In the data rows, the value 128 means zero.
Some points, one per row:
[95, 100, 126, 26, 142, 246, 45, 91]
[155, 112, 120, 133, 132, 126, 133, 113]
[155, 119, 110, 121, 134, 123, 126, 123]
[144, 130, 114, 149, 136, 132, 146, 128]
[123, 136, 141, 130, 122, 120, 129, 125]
[107, 157, 159, 176, 123, 108, 168, 119]
[142, 113, 102, 110, 132, 185, 152, 124]
[88, 173, 154, 109, 99, 153, 129, 157]
[125, 89, 133, 74, 120, 152, 92, 110]
[165, 133, 102, 177, 143, 120, 174, 138]
[75, 74, 127, 113, 131, 102, 124, 129]
[44, 138, 180, 128, 76, 99, 150, 141]
[136, 128, 108, 121, 153, 139, 116, 125]
[118, 130, 137, 147, 111, 120, 153, 139]
[125, 112, 120, 110, 125, 181, 133, 108]
[57, 127, 134, 73, 171, 81, 111, 120]
[130, 156, 125, 206, 124, 122, 187, 150]
[187, 109, 74, 102, 139, 148, 127, 145]
[144, 117, 101, 117, 104, 89, 169, 165]
[70, 176, 173, 116, 65, 108, 163, 175]
[161, 120, 99, 110, 131, 162, 127, 124]
Here are 16 more points, each followed by its number:
[54, 138, 199, 142, 45, 132, 195, 156] 0
[139, 128, 123, 120, 146, 128, 119, 120] 1
[141, 121, 119, 141, 139, 127, 127, 118] 2
[112, 108, 154, 75, 154, 177, 61, 83] 3
[108, 128, 135, 178, 116, 91, 185, 140] 4
[172, 144, 73, 186, 85, 168, 225, 163] 5
[141, 114, 111, 91, 136, 184, 97, 124] 6
[112, 118, 147, 78, 165, 184, 66, 88] 7
[186, 93, 74, 102, 166, 116, 74, 99] 8
[189, 98, 88, 80, 179, 69, 57, 91] 9
[138, 115, 116, 113, 124, 171, 158, 123] 10
[126, 138, 108, 165, 120, 117, 181, 154] 11
[139, 130, 141, 116, 135, 107, 90, 118] 12
[118, 144, 137, 141, 126, 141, 144, 128] 13
[175, 164, 34, 162, 146, 152, 140, 149] 14
[163, 162, 103, 209, 101, 92, 205, 158] 15
Which of these numbered points is nearest to each point below by angle, seen from the average point of the first points? Its number follows each.
[116, 167, 156, 155, 113, 142, 162, 138] > 13
[130, 143, 120, 120, 141, 138, 124, 121] > 1
[56, 140, 197, 137, 49, 144, 186, 151] > 0
[140, 194, 127, 153, 153, 119, 145, 140] > 13
[100, 132, 155, 136, 81, 123, 138, 152] > 0
[129, 124, 107, 154, 154, 141, 131, 118] > 2
[89, 100, 163, 66, 136, 148, 50, 88] > 3
[152, 151, 111, 154, 121, 119, 151, 154] > 15
[123, 105, 132, 97, 126, 144, 105, 120] > 3
[154, 102, 102, 147, 161, 128, 123, 89] > 2
[168, 96, 97, 110, 155, 141, 98, 115] > 8
Now 16 new points, numbered from 0 again:
[86, 230, 151, 149, 114, 75, 133, 159] 0
[132, 150, 145, 151, 117, 114, 126, 111] 1
[112, 111, 129, 111, 136, 150, 120, 121] 2
[159, 135, 107, 118, 176, 95, 109, 116] 3
[116, 91, 177, 131, 121, 49, 60, 141] 4
[120, 166, 120, 117, 148, 130, 89, 127] 5
[205, 171, 85, 195, 93, 14, 202, 198] 6
[84, 142, 145, 107, 135, 77, 129, 129] 7
[132, 132, 132, 99, 151, 156, 90, 107] 8
[171, 106, 88, 139, 142, 123, 142, 140] 9
[77, 106, 167, 76, 107, 175, 105, 116] 10
[165, 89, 70, 147, 152, 94, 146, 137] 11
[137, 125, 141, 120, 130, 91, 114, 143] 12
[121, 140, 148, 121, 127, 171, 102, 120] 13
[108, 115, 141, 116, 131, 119, 111, 124] 14
[129, 109, 140, 111, 130, 105, 95, 112] 15
Which of these numbered points is nearest to each point below by angle, seen from the average point of the first points? Its number follows each.
[178, 135, 82, 140, 136, 139, 150, 135] > 9
[180, 124, 98, 147, 154, 131, 117, 124] > 9
[118, 138, 127, 121, 117, 132, 139, 136] > 0
[126, 146, 126, 127, 135, 130, 114, 134] > 5
[115, 123, 154, 137, 117, 103, 110, 136] > 4
[152, 107, 113, 137, 140, 111, 128, 131] > 11
[179, 108, 63, 135, 118, 117, 168, 171] > 9
[128, 130, 129, 128, 128, 119, 127, 133] > 12
[123, 138, 138, 124, 130, 143, 123, 116] > 13
[126, 138, 98, 184, 121, 110, 204, 163] > 6
[120, 154, 160, 167, 114, 100, 98, 105] > 1
